[[ 10 -12  -6  -2   1  58  -1   0  -5 -10  -2   2]
 [ -8  44  10  -1   6 -46   7  -1  20   7   1   4]
 [  5 -32   7   5  -3 -36  -7   2 -16 -16   5   3]
 [  0  -4  19   1 -13  50  15   0  12 -16   2   6]
 [  1  -7 -23   3  -4   2  28   2  17 -11   2  -2]
 [  4  50 -10   0  -3  -5  13   0 -10   8   7 -12]
 [-14   6 -10  -4 -11 -33  -3  -1  -7   2  -3  -5]
 [ -8 -11 -19  -5  13  18   5   0 -13 -19  -3  -4]]
->
[[  2  -2 -10  -5   0  -1  58   1  -2  -6 -12  10]
 [  4   1   7  20  -1   7 -46   6  -1  10  44  -8]
 [  3   5 -16 -16   2  -7 -36  -3   5   7 -32   5]
 [  6   2 -16  12   0  15  50 -13   1  19  -4   0]
 [ -2   2 -11  17   2  28   2  -4   3 -23  -7   1]
 [-12   7   8 -10   0  13  -5  -3   0 -10  50   4]
 [ -5  -3   2  -7  -1  -3 -33 -11  -4 -10   6 -14]
 [ -4  -3 -19 -13   0   5  18  13  -5 -19 -11  -8]]

[[  5 -16   3  31  25   8  63   4  15  -1]
 [ -8   6  -2  18 -29  31  -3  20  -4  15]
 [  8  -1   8  -7  -9 -45   1  18  32  23]]
->
[[ -1  15   4  63   8  25  31   3 -16   5]
 [ 15  -4  20  -3  31 -29  18  -2   6  -8]
 [ 23  32  18   1 -45  -9  -7   8  -1   8]]

[[ -5 -21   9   5]
 [-20  51 -66 -61]
 [-17  35 -44 -45]
 [-13  25 -30 -36]
 [-10  11 -11 -13]
 [ -6   1  -7 -14]
 [-20  34 -41 -45]
 [ -4  -2 -13 -10]
 [ -4   8 -15 -22]
 [-16  49 -63 -62]
 [-23  61 -58 -64]
 [-15  54 -70 -68]]
->
[[  5   9 -21  -5]
 [-61 -66  51 -20]
 [-45 -44  35 -17]
 [-36 -30  25 -13]
 [-13 -11  11 -10]
 [-14  -7   1  -6]
 [-45 -41  34 -20]
 [-10 -13  -2  -4]
 [-22 -15   8  -4]
 [-62 -63  49 -16]
 [-64 -58  61 -23]
 [-68 -70  54 -15]]

[[ 50  14 -37]
 [-45 -69 -28]]
->
[[-37  14  50]
 [-28 -69 -45]]

[[-66 -55  45  42]
 [-52 -40  21  30]
 [-20  14 -35 -18]]
->
[[ 42  45 -55 -66]
 [ 30  21 -40 -52]
 [-18 -35  14 -20]]

[[-40   9 -29  -6  19 -63 -27  25]
 [-32  -3 -55 -14   3 -66 -17   9]
 [-51 -40  -1 -14 -13  37 -20   8]
 [ 29  -3 -49  -6 -30 -24  -2  -9]
 [ -4  22  -5 -14   9 -16 -16   5]
 [-16   5 -11 -21   4 -20  -3 -10]
 [ 15  27 -28 -25 -10 -38  -7  -2]
 [-16   0 -27   5  21  -9 -14   3]
 [ 20  24 -25 -10   0 -15 -16 -32]
 [ -3  -4  -5  -8   0  -8   0  -3]
 [ 22  18  -7 -20 -11   4 -14 -50]]
->
[[ 25 -27 -63  19  -6 -29   9 -40]
 [  9 -17 -66   3 -14 -55  -3 -32]
 [  8 -20  37 -13 -14  -1 -40 -51]
 [ -9  -2 -24 -30  -6 -49  -3  29]
 [  5 -16 -16   9 -14  -5  22  -4]
 [-10  -3 -20   4 -21 -11   5 -16]
 [ -2  -7 -38 -10 -25 -28  27  15]
 [  3 -14  -9  21   5 -27   0 -16]
 [-32 -16 -15   0 -10 -25  24  20]
 [ -3   0  -8   0  -8  -5  -4  -3]
 [-50 -14   4 -11 -20  -7  18  22]]

[[  2  -7  -2 -28  14  -3 -66]
 [ 12  -5  23 -10  12   8 -39]
 [ -5  -8  22  10   7  -4  42]
 [ 22  16  17 -10  10   2  -1]
 [  8   8  -8   7  14   7  31]
 [ -4   9  -2  21  -6  -9  -8]
 [-12   3   5  31 -19  -3 -53]
 [  7 -14 -13   6  19  -3  -6]
 [ -4 -10  10   1 -10   1  15]
 [-11  -2   0 -13  24   5  39]]
->
[[-66  -3  14 -28  -2  -7   2]
 [-39   8  12 -10  23  -5  12]
 [ 42  -4   7  10  22  -8  -5]
 [ -1   2  10 -10  17  16  22]
 [ 31   7  14   7  -8   8   8]
 [ -8  -9  -6  21  -2   9  -4]
 [-53  -3 -19  31   5   3 -12]
 [ -6  -3  19   6 -13 -14   7]
 [ 15   1 -10   1  10 -10  -4]
 [ 39   5  24 -13   0  -2 -11]]
